In the data rows, zero lies at 4.5, halfway between 4 and 5.
Here are some points:
"5 4 5 5 6 4 5 4 5 4 5 6 4 4 4 4"
"6 7 3 1 4 8 5 2 8 3 5 6 5 4 9 0"
"4 6 4 2 3 7 6 2 5 3 3 4 6 3 8 2"
"5 7 4 1 3 7 4 6 9 8 6 1 3 7 9 2"
"6 5 4 4 5 5 4 6 6 6 5 4 4 6 6 4"
"4 5 5 6 4 4 4 5 3 5 4 4 4 4 4 6"
"2 3 5 7 4 3 5 4 1 4 3 4 4 3 2 7"
"5 2 5 8 6 2 4 7 4 6 5 5 3 6 0 8"
"4 7 4 1 2 8 6 1 6 3 3 2 6 3 9 1"
"9 6 4 1 7 6 5 4 8 4 7 8 5 5 7 1"
"5 3 5 5 5 4 4 5 4 5 6 5 4 5 3 6"
"5 7 3 1 4 7 6 1 7 2 4 6 6 3 8 0"
"4 4 5 5 6 4 5 2 3 2 4 7 6 3 3 3"
"5 6 4 2 4 6 4 6 8 7 7 2 3 6 7 3"
"5 4 5 6 6 4 5 4 2 2 3 7 5 3 2 6"
"4 2 5 7 6 2 4 5 2 3 4 5 4 4 0 7"
"3 6 3 4 2 5 5 4 4 5 4 1 4 4 7 4"
"6 8 3 1 4 7 6 2 7 3 5 6 6 4 8 0"
"4 4 5 6 6 3 4 5 2 4 5 6 5 4 2 6"
"2 3 5 8 4 3 5 5 1 4 3 4 5 3 1 7"
"5 5 4 3 3 5 4 6 7 7 6 2 3 6 7 4"
"4 4 4 4 5 5 5 3 4 3 4 5 5 4 4 4"
"5 4 5 5 6 4 4 6 4 5 5 6 4 5 3 5"
"4 6 4 2 4 7 5 2 5 3 4 5 6 3 8 2"
"5 3 5 6 6 3 4 5 4 4 5 5 4 5 3 7"
"4 4 4 5 5 5 6 3 3 2 3 7 5 3 3 4"
"6 7 4 1 2 7 4 6 8 7 5 1 4 7 9 2"
"4 4 4 5 5 5 5 3 3 3 3 7 6 3 4 4"
"2 3 5 7 4 3 5 5 2 4 3 4 5 3 2 7"
"8 5 5 4 7 6 5 5 8 4 8 9 3 6 6 2"
"5 4 5 5 5 4 4 6 5 6 5 4 4 5 3 5"
"5 4 5 5 5 4 4 5 5 5 5 5 4 5 3 5"
"6 4 5 4 5 5 5 4 5 4 5 5 5 5 5 4"
"5 5 5 4 5 5 5 4 5 4 5 6 5 5 5 4"
Then 10 other points, each followed by its number:
"5 6 4 2 3 6 4 4 7 5 5 3 4 5 8 2" 0
"4 6 4 3 3 7 5 2 6 4 4 4 5 4 8 2" 1
"6 3 6 6 7 3 3 7 4 5 6 6 4 6 1 6" 2
"9 6 5 1 6 6 4 5 8 6 8 6 4 6 7 1" 3
"5 5 5 4 4 5 4 6 7 6 6 3 4 6 6 5" 4
"4 2 6 8 5 1 3 8 3 7 5 3 3 6 1 9" 5
"2 1 5 9 4 1 3 7 1 6 3 2 4 5 0 9" 6
"4 6 4 3 4 6 5 3 5 3 4 4 5 4 7 3" 7
"3 2 6 8 5 2 4 7 2 6 5 3 3 5 0 9" 8
"6 7 4 1 3 6 4 6 8 8 6 1 3 7 9 3" 9
Which of these numbered points is nearest to each point below, looking only along the 3 directions in which the first points spread most? Its number follows each.
"5 6 4 2 3 7 3 4 8 5 6 3 4 5 7 2" > 0
"6 7 4 1 2 7 4 6 9 8 6 0 4 7 9 3" > 9
"3 0 5 9 8 0 3 8 0 5 4 6 3 5 0 9" > 8
"4 2 5 8 5 2 4 6 2 5 4 4 4 5 0 8" > 8
"1 2 5 8 3 1 3 7 1 7 3 1 3 5 0 9" > 6
"4 2 6 8 5 2 4 7 2 6 4 4 4 5 1 8" > 8
"4 2 6 8 6 1 3 8 3 7 6 3 3 6 0 8" > 5
"1 1 6 9 3 1 3 8 1 7 3 1 3 5 0 9" > 6
"4 2 6 7 5 2 3 8 3 7 5 3 3 6 1 8" > 5
"1 2 5 8 3 1 3 7 2 7 3 1 4 5 0 9" > 6
"5 7 4 1 2 7 4 6 9 8 6 0 4 7 9 2" > 9
"4 5 5 4 4 5 5 3 4 3 4 5 5 4 6 3" > 7
"4 7 3 1 2 7 5 1 6 4 3 3 6 4 9 1" > 1
"4 3 6 7 4 2 3 7 4 8 5 2 3 7 2 8" > 5
"9 6 4 2 6 6 4 4 8 5 8 8 4 6 7 2" > 3
"5 6 4 1 3 7 5 4 7 6 6 3 4 5 9 2" > 0
"4 7 4 1 2 7 6 1 6 3 3 3 6 3 9 0" > 1
"3 0 7 9 8 0 3 8 0 5 3 7 3 5 0 9" > 8
"4 5 5 4 4 5 5 3 4 3 3 5 5 4 5 4" > 7
"7 3 6 6 7 3 4 7 5 5 6 6 4 6 1 6" > 2
"2 3 5 8 4 2 4 5 1 4 2 3 5 3 1 8" > 6
"6 4 5 6 7 3 4 7 5 6 6 7 4 6 2 6" > 2
"9 6 4 2 7 6 4 5 8 5 7 7 5 6 7 1" > 3
"7 3 5 6 6 3 3 6 4 4 6 7 4 5 2 6" > 2
"5 5 4 4 4 5 4 6 7 7 6 3 4 6 6 5" > 4
"4 2 5 7 6 2 4 6 2 5 4 5 4 5 1 7" > 8
"7 7 4 0 5 8 5 2 9 3 6 7 5 4 9 0" > 3
"2 3 5 7 4 3 4 5 1 4 2 4 5 3 1 7" > 6
"6 5 5 3 4 5 4 6 6 6 6 3 4 6 6 4" > 4
"5 7 4 1 2 7 4 5 9 8 6 0 3 7 9 2" > 9
"5 7 4 1 3 7 5 4 7 6 5 3 4 5 9 2" > 0
"1 3 5 8 3 3 4 5 1 4 2 3 5 3 1 8" > 6
"4 7 3 1 2 7 6 1 6 4 4 3 5 4 9 0" > 1
"5 5 4 4 4 5 4 6 6 6 6 3 4 6 6 4" > 4
"6 5 4 3 4 5 4 6 7 7 6 3 4 6 6 4" > 4
"1 2 5 8 4 2 5 4 1 4 2 3 5 3 2 8" > 6
"6 4 5 4 5 4 4 6 6 6 6 5 4 5 5 4" > 4
"5 5 4 4 5 5 5 3 4 3 5 6 4 4 5 4" > 7
"6 5 5 4 4 5 4 6 7 7 6 3 4 7 7 4" > 4
"6 5 5 3 4 5 4 7 7 8 6 3 3 7 6 5" > 4
"4 6 4 4 4 5 5 3 4 3 4 5 5 3 5 3" > 7
"3 7 3 1 2 7 6 2 6 4 3 2 6 3 9 1" > 1
"5 6 4 3 3 6 4 4 6 5 5 3 4 5 7 3" > 0
"5 7 3 1 3 7 5 4 8 6 5 3 5 5 9 2" > 0
"5 7 4 1 3 7 5 4 8 6 6 3 5 6 9 2" > 0
"7 3 5 6 7 3 4 7 4 5 6 7 3 6 1 6" > 2
"1 2 5 8 4 3 4 5 1 4 2 4 4 3 1 8" > 6
"3 5 4 5 3 5 5 3 4 4 3 4 5 4 4 5" > 7
"4 2 6 8 5 2 2 8 3 7 5 4 3 6 1 9" > 5
"4 6 4 2 2 6 4 5 7 6 5 1 5 5 8 3" > 0
"4 8 3 1 2 8 5 2 6 3 3 3 6 3 9 0" > 1
"6 7 4 1 3 7 4 6 9 8 7 2 4 7 9 2" > 9
"5 4 5 4 3 5 4 7 6 8 6 1 4 7 6 5" > 4
"4 5 4 4 5 5 5 3 3 3 4 6 5 3 4 4" > 7
"3 0 6 9 8 0 3 9 0 4 4 7 2 5 0 9" > 8
"4 3 5 7 5 2 3 8 4 7 5 3 3 6 1 8" > 5
"5 6 4 2 3 7 5 2 6 4 4 4 5 3 9 1" > 1
"4 2 5 8 5 2 3 8 3 7 5 2 3 6 1 8" > 5
"3 2 6 8 5 2 3 7 3 6 5 4 4 5 1 8" > 8
"5 8 4 0 2 8 4 5 9 8 6 0 4 7 9 2" > 9
"4 5 4 4 4 5 5 3 4 3 4 5 5 3 5 4" > 7
"5 5 4 4 3 5 4 7 6 8 6 2 3 7 6 5" > 4
"5 5 5 4 6 4 5 4 4 3 5 7 5 4 4 3" > 7
"5 7 4 2 3 7 5 5 7 6 5 2 4 5 9 2" > 0
"5 6 4 2 4 6 4 4 6 5 5 4 4 5 7 3" > 0
"5 7 4 1 2 7 5 4 8 6 5 2 4 6 9 2" > 0
"4 3 5 7 5 2 3 8 3 7 5 3 3 6 1 8" > 5
"7 7 4 0 3 7 4 5 9 8 7 2 3 7 9 1" > 9
"5 2 6 8 7 1 3 8 3 6 6 4 3 6 0 9" > 5
"5 5 4 3 4 5 4 6 7 7 6 2 3 6 7 4" > 4
"3 3 5 7 5 3 5 5 3 4 3 4 5 4 2 6" > 8
"4 6 4 3 2 6 4 5 7 7 5 0 3 6 9 4" > 9
"4 7 4 2 3 7 6 2 6 3 4 5 5 3 8 2" > 1
"5 5 4 3 4 5 4 5 6 6 6 3 4 6 6 4" > 4
"5 6 4 2 4 6 5 4 6 5 5 4 5 5 8 2" > 0
"6 3 6 6 7 2 4 6 4 5 6 6 4 6 1 7" > 2
"6 7 4 1 4 8 6 2 7 3 4 6 6 3 9 0" > 1
"5 5 5 3 4 5 4 6 7 7 6 3 4 6 7 4" > 4
